In the rows, 128 means zero.
Where one turn sends some rows of the set: a few examples, then the rows asked
bogep: [119 141 138 129 155 165 111 117 168 131 133 132 147 149 130 130 144 159
 115 170 153 154 136 112 132 110 131 148 112 108 107 135 132  98 173 150
 125 157 135 112 146 104 125 144 147 160 136 129 132 144 143 127 125 125
 108]
Kip: [140 127  96 107 112 146 137 140 130 131 105 114 150 136 114 156 141 129
 131 167 106 165 155 119 141 147 152 149 142 141 122 137 138 103 150 120
 147 121 144  91 124 132 118  91  81 132 115 124 117 150 130 154 125 125
 142]
Kigef: [149 151 119 134 114 130 173 113 112 150 122 118 122 142 136 169 142 117
  79 141 125 146 149 105 124 161 133 115 128 125  93 130 145  92 150 118
 125 133 153 125 147  74 140 100 118 153  98 124 117 151 127 142 107 126
 110]
Lobu: [106 126  99 142 148 149 120 100 145 168 157 141 137 155 122 121 127 125
 125 169 128 137 144  91 113 155 140 151 136 107  95 138 123 132 132 122
 122 139 144 122 154 113 120 156 109 143  93 124  86 137 120 143 145 117
 116]
tulis: [ 86 151 102 144 139 152 125 108 151 164 132 133 174 145 138 119 129 148
 118 157 127 135 146 114 134 126 154 121 126 136 113 146 105 120 119 127
 114 131 145 138 151 101 118 122 110  99 108 130 110 141 139 141 133 100
 138]
timi: [167 109  95 120 104 136 155 134 118 140 138 113 145 156 117 161 143 116
 117 168 128 144 109 125 140 138 160 139  92 130 113 148 130 115 126 103
 128 120 151  94 137 129 127 148 121 162 136 127 109 144 139 145 147 129
 151]
Beza: [147 140 116 106 106 134 153 123 142 134 106  89 141 154 140 170 129 125
 127 162 120 131 130 108 132 124 159 121  89 133 105 157 121 108 156 116
 139 129 106 107 107 149 117 126 120 113 111 134  99 117 111 140 117 130
 131]
lem: [135 143 119 125 109 155 130  89 134 152 137 112 141 163 128 143 133 150
 126 148 109 148 167 117 124 113 128 102 128 153 103 129 175 110 148 126
 111 113 139 124 118  85 131 182 123 129 111 158 123 153 129 136 125 119
 137]
nirud: [134 149 112 131  93 137 150 125 133 122 134 117 141 157 149 160 126 114
 118 132 160 134 153 119 119 199 140 140 122  98  99 124 144 104 126 102
 134 114 140 135 129 134 120 123 145 104 133 120 125 166 135 127 147 114
 133]
lum: [137 125 123 127 135 172 100 103 137 154 127 136 125 140 114 175 136 116
 120 180 105 131 139 104 131 116 125 105 130  89  95 107 149 100 130 128
 129 140 133 136 116 116 124 156 107 134 124 154 128 155 123 101 150 114
 139]
Kemi: [ 96 146 118 119 155 179 111 105 110 154 133 126 140 144 135 126 138 130
 140 156 128 131 126  99 119 126 156 118 129 117  75 137 101  94 111 123
 110 137 124 111 123 119 113 152 131 131 123 142  96 142 122 120 142 100
 132]
sop: [124 145 128 108 133 163 124 106 155 143 118 117 102 144 140 148 131 150
 109 150 154 145 160 138 123 117 144 130 126 136 117 137 160 118 161 140
 135 131 137 107 145  90 134 174 113 134 117 143  80 149 170 145 125 116
 131]
Tepin: [143 146 112 148 120 171 108  99 131 147 111 124 133 161 141 140 111 148
 128 174 137 126 147 138 139 135 190 113 111 137 109 134 134 101 133 118
 116 169 128 117 155  87 140 137 121 100 115 125 112 161 158 125 110 106
 154]
Kedul: [180 153  95 103  98 138 143  94 127 136 162 129 130 145 163 158 140 132
 128 138 151 140 136 105 141 162 149 124 142 133  67 121 125 131 148 150
 123 138 141 119 115 139 122 110 127 107 119 134 105 161 119 145 142 106
 125]
Lesol: [123 156 127 107  75 126 141 130 121 157 133 123 125 131 151 187 145 163
 116 155 142 144 118 121 123 162 146 146 155 112  95 123 113 132 140 107
 128 125 135 133 126 123 145 103 123 135 132 140 109 164 138 126 125 102
 123]
fik: [181 122 107 124 112 140 135 121 128 138 131  87 148 168 130 171 137 115
 109 155 122 139 106 118 122 138 157 113  77 110  97 153 130 111 160 113
 135 144 129 106 130 147 110 139 137 130 147 107  99 140 127 137 124 126
 132]
lozi: [130 155 111 135 125 147 120 104 130 145 125  90 123 152 141 130 148 161
 120 129 138 146 140 144 127 123 169 111 144 119  84 128 157 102 123 133
 139 160 140 134 116 129 127 138 135  86 125 132 142 165 144  97 110 111
 124]
laf: [137 169 123 116 102 131 131 106 138 146 152 126 144 152 155 159 155 148
 102 166 127 141 127  99 122 173 149 126 143 120  68 112 113 141 149 124
 119 143 121 116 132 140 128  83 101 126 120 127 104 142 137 148 138  96
 122]
kuzo: [132 133 130 130 130 144 133  91 132 144 150 104  99 165 129 155 126 149
 120 155 129 139 111 122 118 138 149 143 154  91  99 122 173 111 132 135
 136 161 136 124 107 123 135 164 131 123 135 119 103 164 131  89 148 122
 121]
naz: [114 136 132 136 125 172 117 123 148 149 161 114 157 185 153 137 115 140
 107 155  95 162 151 100 141 107 143 132 138 124  96 142 141  86 154 133
 100 149 130 116 145 106 114 161 140 132 133 120 141 164 132 136 110 134
 112]
zol: [125 124 116 125 133 173 130  93 118 158 115 127 105 149 152 145 155 132
 135 161 110 140 147 101 119 123 166 102 114 120 104 117 120  78 112 115
 145 158 144 114 125 122 125 142 127 128 105 118 143 177 162 122 124 129
 121]
sifev: [157 132 119 138 129 130 122  98 153 171 146 144 164 143 128 132 142 110
 104 139 135 156 144 140 120 112 144 163 141 109 115 148 148 116 154 104
 130 159 119 129 154 113 117 146 104 111 105 139  78 149 117 120 109 112
 121]
ges: [161 150 132 112 141 127 133 135 141 114 142 142 152 154 158 143 127 114
 146 167 136 138 146 138 127 122 119 113 115  98  72 130 150 120 155  91
 119 150 118  99 134 137 107 113 130 115 114 127 129 158 165 138 140 109
 128]
nizi: [147 149 114 127 105 147 149 120 143 136 160 144 156 143 176 159 115 112
 137 134 150 130 141  89 134 166 149 136 117 124  87 146 123 116 124 126
 117 138 128 130 118 134 123 115 141 107 141 125 116 162 121 144 168 109
 146]
zefo: [159 140 116 113 117 147 125 134 149 140 104  99 154 140 122 180 127 141
 137 160 118 153 145 110 137 122 149 121 132 140 117 161 123 105 176 118
 141 154 130 115 104 144 128  88 108 114 127 119 115 146 107 132 122 132
 130]
bamo: [138 118  96 141 109 126 130  99 151 170 145 123 131 136 137 141 132 164
 127 135 130 156 130 131 123 131 147 150 148 104 118 135 170 134 149 155
 149 152 163 149 134 101 126 141 127 100 122 124 120 172 133 119 115 112
 125]
fibup: [115 112 120 101 132 149 127 100 150 155 159 116 139 150 140 157 106 121
  83 156 132 143 134  95 145 109 135 145 151  98 113 127 156 109 134 122
 131 140 137 127 139 141 110 150  97 143  97 126 108 152 127 105 125 137
 107]
befu: [137 130 113 129 120 133 141  65 131 146 131 135 178 140 139 114 132 165
 124 154 157 143 124 120 130 120 159 148 102 135 133 138 143 103 149 125
 127 152 136 121 144  93 120 119 131 125 103 120 119 154 132 116 100 111
 126]
Fide: [174 145 129 103 133 130 152 119 100 131 120 104 142 115 162 151 105 116
 136 157 161 138 139 114 128 147 113 113 136 105 112 138 142 110 147 108
 105 132 146 111 126 112 116 148 139 154 105 130 119 165 142 141 120 110
 123]
Bis: [121 129 107 120  98 143 117 143 126 143 130 130 153 136 132 175 128 135
 125 138 163 145 140 113 104 182 147 141 141  96  74 125 102 117 139  91
 118 121 149 122 144 124 126 113 140 134 131 129 132 157 131 131 128 108
 126]
Zubas: [161 131 103 134 108 144 124 152 126 146 135 112 152 140 121 158 141 130
 113 178 112 160 134 119 142 157 157 147 119 130 124 149 166 114 139 109
 145 142 149 111 140 136 132 109 100 165 150 110 127 165 141 146 137 126
 150]
zelok: [135 149 135 135 126 154 144 115 154 139 116 132 116 162 132 134 162 126
 110 157 117 153 156 143 121 108 133 154 134 128 106 135 147  73 153 129
  98 124 159 115 138 112 118 176 134 121 124 148 101 158 132 126 118 114
 110]
Rosid: [141 134 106 123 110 142 137 138 139 140 149 164 136 154 132 181 129 132
 116 152 119 142 138 117 143 114 142 118 110 124  48 133 148 110 164 126
 126 148 137 114 151  86 133  75 130 131 116 141 131 149 129 133 116 118
 127]
ligif: [141 163 135  82 127 131 165 133 131 153 127 141 130 141 159 148 117 137
 102 153 122 124 142 126 168 122 133 112 104 122  77 136 148  98 156 114
 121 123 144 127 130 121 129 108 125 120 109 115 102 189 146 138 126 121
 130]
vukaz: [125 133 131 131 149 162 118  95 150 162 156 118 153 161 139 137 148 151
 124 134 121 172 157 103 109 113 131 101 124 132 109 139 131 119 160 119
 150 162 116 107 132  87 131 150 127 142 122 117 127 161 165 153 134 133
 121]
zipi: [145 136 127 153 111 138 146 134 121 124 144 120 137 147 165 189 108 103
 125 162 133 152 136 109 106 140 131 129 146 106 109 147 148 117 138 105
 115 161 116 106 151  77 128 109 126 149 122 134 126 128 154 137 125 110
 124]

zol turns into Tepin
ligif turns into Rosid
And these:
Beza turns into zefo
nirud turns into nizi
Kemi turns into lozi
zelok turns into naz

Where one turn sends some rows of the set: a few examples, then the rows asked
Basag: [124 147 159 148 117 129 183 101 136  78 120 136 164]
lavof: [114 145 158 146 122 127 187 104 135  80 123 131 166]
sir: [127 115 153 146  95 131 148 155 149  83 118 154 184]
dure: [118 145 153 138 127 126 180 100 135  75 122 134 169]
Totar: [101 138 135 155 108 117 134 134 147 111  94 133 201]
Pegu: [117 157 124 140  98 130 134 146 151  96  96 126 172]
roru: [113 146 165 135 108 115 146 156 126  73 111 150 186]
tedo: [116 152 145 149  77 113 141 120 132 129 124 151 141]
paz: [127 131 159 142 103 105 144 122 153  82 158 108 195]
zos: [110 130 119 110 100  91 132 111 127 115 127 152 189]
ponu: [131 132 168 138 104 104 140 119 151  87 157 109 193]
zufiv: [118 140 155 143 118 127 186 102 134  79 124 132 158]
lif: [120 149 148 153  78 105 137 122 133 137 128 143 148]
Kuv: [119 152 147 153  72 103 136 125 139 130 127 149 151]
Nuzon: [132 130 167 149  96 110 145 123 155  90 156 105 188]
Lozog: [106 134 116 108 102  95 136 103 128 107 123 150 182]
retip: [133 133 163 137 102 110 141 120 156  84 157 107 194]
vut: [108 135 113 113 105 100 137 107 121 109 122 156 184]
zaz: [120 155 147 150  77 107 137 126 131 134 128 146 148]
fofiv: [105 130 115 111 100  97 138 106 128 110 125 155 186]

retip turns into fofiv
lif turns into ponu
And these:
sir turns into Totar
vut turns into Basag
Nuzon turns into zos

Where one turn sends some rows of the set: a few examples, then the rows asked
zirif: [140 158 123 117 125 143 106  96 160 105  90 136  91 126  87 143 121 124
 141 114 153 153]
Zakeb: [141 146  90 129 110 152 133 114 125 130 113 126 100 123 106 143  97 152
 130 106 128 129]
soro: [158 137 135 158 130 122 135 103 117 126  95 135  98 113 137 156 155 128
 131  90 132 160]
dosog: [121 118 127 121 132 130 112  92 139  94 112 126 112 127 135 137 138 105
 142  82 126 102]
Vilep: [123 146 145 127  93 123 122 118 126 147 126 152 121 129 134 140 149  91
 137  97 131 108]
gige: [119 111 110 141 127 125 118 113 125 152 100 112 122 113 127 125 111 132
 130 114 164 140]
Tofe: [137 137 135 141 111 150 125 131 127 105  69 164 106 147 103 123 127 109
 140  73 124 110]
ridos: [143 133 130 141 120 155 133 128 122  93  85 171 109 149 104 142 116 112
 138  88 127 106]
sugi: [130 140 121 118 109 165 133 118 142 126 106 105 125 110 116 128 119  82
 131 135 156 128]
mik: [125 116 111 138 121 137 124 117 136 145 107 108 129 108 133 105 105 127
 150 113 159 135]
didek: [133 121 128 136 133 147 118 143 145 124 104 190 109 139 115 137 131 111
 138 125 120 135]
vome: [137 130 136 140 114 152 137 133 126 103  75 170 121 152  98 116 128 111
 145  88 129 112]
Zuli: [148 116 119 137 137 119 147 125 144 142  77 139 135  99  80 112 145 107
 158  95 136 119]
Medun: [126 117 128 119 120 136 119 108 144 105 117 123 120 133 144 136 142 106
 145  73 122 105]
kibit: [139 147 119 175 124 142 131 123 113 117  71 140 129  98 104 133 140 106
 170 106 128 156]
subeg: [137 121 131 113 112 137 119 105 129 104 114 112 118 131 143 135 145 104
 146  84 124 103]
pova: [114 126 143 120  91 120 132 130 119 142 122 159 125 116 118 153 135  90
 141 101 133 118]
muku: [126 151 115 167 118 135 154  99 163 145 118 131  96 100 105 138 154 125
 153  95 124 120]
fipi: [137 151 113 118 130 132 114  92 159  99  88 138  99 118  80 145 131 118
 128 108 157 150]
voge: [141 114 133 134 125 126 110 139 138 117 100 189 127 116 121 143 123 125
 129 119 136 141]
Tafog: [131 151 104 161 125 130 152 107 154 140 118 143  97  88 111 141 154 117
 163  85 140 113]
dibe: [141 157 116 167 120 135 150 108 154 136 127 135  83 108 103 135 160 124
 156  99 130 121]
Valud: [126 155 120 117 125 160 125 125 141 124 103 114 135 111 110 134 117  81
 124 137 150 129]
kir: [145 149 126 170 120 139 132 126 132 133  63 131 133  95 113 111 134  98
 165 113 126 146]
Bafu: [128 161  80 135 105 150 122 106 141 128 103 135  99 124 112 142 111 149
 126 106 129 135]
balu: [124 129 132 128 100 141 113 113 145  97 112 119 128 121 143 127 141 105
 134  81 117 104]
zes: [144 129 119 142 150 128 154 122 141 146  78 142 126 100  83 110 146 101
 139  98 114 121]
nug: [152 113 119 143 152 115 140 120 154 130  80 133 128  93  87 135 144 100
 144  95 134 109]
defes: [162 144 135 161 124 136 134  96 116 133  96 128 102 116 125 152 164 133
 139  82 139 151]
Som: [115 137 108 132 123 162 134 118 142 117 100 121 128 103 106 131 110  83
 135 136 161 137]
danil: [155 118 130 120 126 137 129 146 145 122 101 189 125 131 112 138 125 119
 139 119 130 140]
moni: [143 155 123 178 127 146 123 137 124 122  67 131 119  96 106 117 138  97
 155 111 133 151]
val: [143 158  92 125 110 154 131 118 144 132  99 139 102 142 104 132 107 147
 124 114 121 138]
nat: [153 122 121 142 154 123 144 120 147 146  84 140 134  94  83 123 146  98
 150  93 138 122]
Pupo: [143 115 132 124 126 140 113 148 138 116  97 187 123 127 116 142 136 115
 137 118 126 142]
Zag: [138 145  97 132 103 165 132 110 142 134 103 136  94 135 110 134 103 148
 118 105 123 130]
Leg: [145 162 113 116 123 140 111  97 156 103 101 144  95 122  83 140 135 129
 146 124 145 152]
Ker: [113 127 123 140 118 139 137 119 138 143 102 111 122 110 120  96 102 126
 127 107 159 141]
Dadup: [135 166 120 128 117 141 100  98 155 123  91 135  91 132  81 147 133 123
 135 126 148 138]
Bipop: [167 151 139 172 113 143 132 108 128 134 100 125 106 120 129 158 162 116
 131  88 143 140]
safu: [114 117 120 128 124 131 123 120 135 148 109 108 123 105 121 111 108 135
 139 118 160 136]
Zemeg: [111 139 154 133 103 124 136 126 129 146 126 154 130 127 125 145 148  93
 133 105 131 110]
Tak: [138 153 124 169 126 126 133 133 122 129  50 140 122 101 102 132 136 102
 159 106 125 144]
rap: [116 139 140 118 103 126 129 119 120 140 117 155 133 111 137 147 133  91
 129 103 123 101]
devi: [130 146 122 171 115 124 162 109 146 136 119 128  86 101 106 148 151 113
 150  85 139 118]
sini: [130 153 118 110 125 162 137 114 143 121  91 122 127 100 114 146 107  88
 139 135 156 133]
ketu: [160 152 137 157 119 128 133  99 120 131 104 133  96 127 130 152 163 122
 147  86 147 156]
luz: [130 140 127 130 117 143 134 132 126  98  72 160 111 155 111 139 124 115
 151  73 135 107]

kibit turns into luz
gige turns into nug
Bipop turns into balu
And these:
Vilep turns into sugi
moni turns into Tofe
ketu turns into subeg
Tak turns into ridos
Medun turns into safu

Where one turn sends some rows of the set: a few examples, then the rows asked
vovip: [133 111 132 149 125 123 145 106 137 110 158 125  95 142 118 143 120  89
 121 138 117 123 127 127]
rokan: [ 97 125 130  96 144 150 121 127 141 143 115 125 119 107 128 129 140 132
 135 128 147 109 113 102]
supaz: [119 104 138 140 129 142 136 139 118 113 117 135 126 114 143 136 121 111
  92 122 133 132  83 127]
nos: [122 130 123 155 138 165 145 130 120 127  87 141 135 127 144 128 140 148
 107 121 122 105 133 131]
Gim: [110 137 135 132 138 124 119 149 153 142 118 135 145 123 147 122 113 162
 151 128 122 161 159 114]
falu: [150 133 140 138 116 126 146 140 144 135 115 133 117 135 147 124 123  92
 154 113  94 155 135 125]
kek: [112 110 172 119 127 133 133 104 150 135 139 129 124 147 138 105 130 149
 138 108 104 137 133 101]
tuz: [100 114 124 161 113 143 126 127 150 159 120 125 134 141 147 111 146 106
 130 119  88 124 142 121]
digu: [ 98 119 140  99 127 132 145 141 160 138 118 133 122 107 132 115 111 102
 135 110 141 115 111 115]
lep: [141 115 144 105 127 125 136 150 116 154 152 124 105 131 126 122 116 138
 108 155 115 138 116 108]
ser: [ 87 101 137 155 121 135 117 121 160 118 129 128 124 119 132 140 111 155
 103 134 158 119 142 132]
dilut: [125 131  98 161 134 132 127 142 160 113 115 137 133 100 131 136 119  99
 121 131 143 128 156 135]
romi: [141 152 127 157 132 134 157 145 146 118 139 156 119 128 130 145 129 148
 132 128 118  97 151 122]
vel: [129 129  99 161 138 130 133 150 154 120 121 137 130 102 119 141 121 100
 124 135 144 132 158 137]
ramu: [129 115 125 148 124 147 124 112 109 110 110 109 135 132 135 149 126 152
 130 130 119 166 158 124]
pudu: [138 125 131 149 122 124 166 120 133 107 158 145  99 143 128 139 132 108
 114 124 117 109 120 120]
zivol: [109 128 134 134 138 127 115 158 152 135 116 129 152 126 148 123 111 161
 147 122 123 163 153 123]
puso: [127 126 121 161 113 150 129 150 113 145 117 127 107 148 137 141 134 133
 106 154  92 124 132 125]
miz: [157 132 140 146 116 126 142 136 139 134 120 133 123 138 139 124 114  94
 149 119  92 159 132 128]
luba: [104  95 143 126 122 129 124 153 133 120 123 120 130 115 130 139  93 109
 110 122 132 164 100 122]
Saveb: [112 114 182 118 133 137 142 108 148 134 137 129 119 145 139 111 126 149
 143 110 109 140 135 102]
lefek: [ 87 106 135 153 117 135 118 114 148 116 129 129 128 120 126 138 111 155
 104 132 164 121 144 130]
lor: [ 96 103 125 148 123 139 116 110 134 112 123 118 124 117 117 157 125 159
 112 127 159 133 138 124]
kogit: [132 118 134 151 117 125 144 110 136 107 161 134  91 143 118 146 124  92
 118 135 118 121 126 116]
Zabup: [101 107 167 124 113 142 131 119 147 150 140 116 127 149 136  99 137 142
 131 116 100 133 133 102]
mufab: [124 133 114 127 155 151 126 122 120 139 112 122 115 138 133 136 154 151
 135 135  93 122 144 102]
vezop: [136 114 133  97 144 110 146 150 140 132 149 134 108 108 111 136 101 129
 122 135 133 144 128 107]

lor turns into Zabup
puso turns into nos
And these:
miz turns into dilut
kek turns into kogit
ramu turns into tuz
luba turns into digu
supaz turns into rokan
falu turns into vel
Saveb turns into vovip

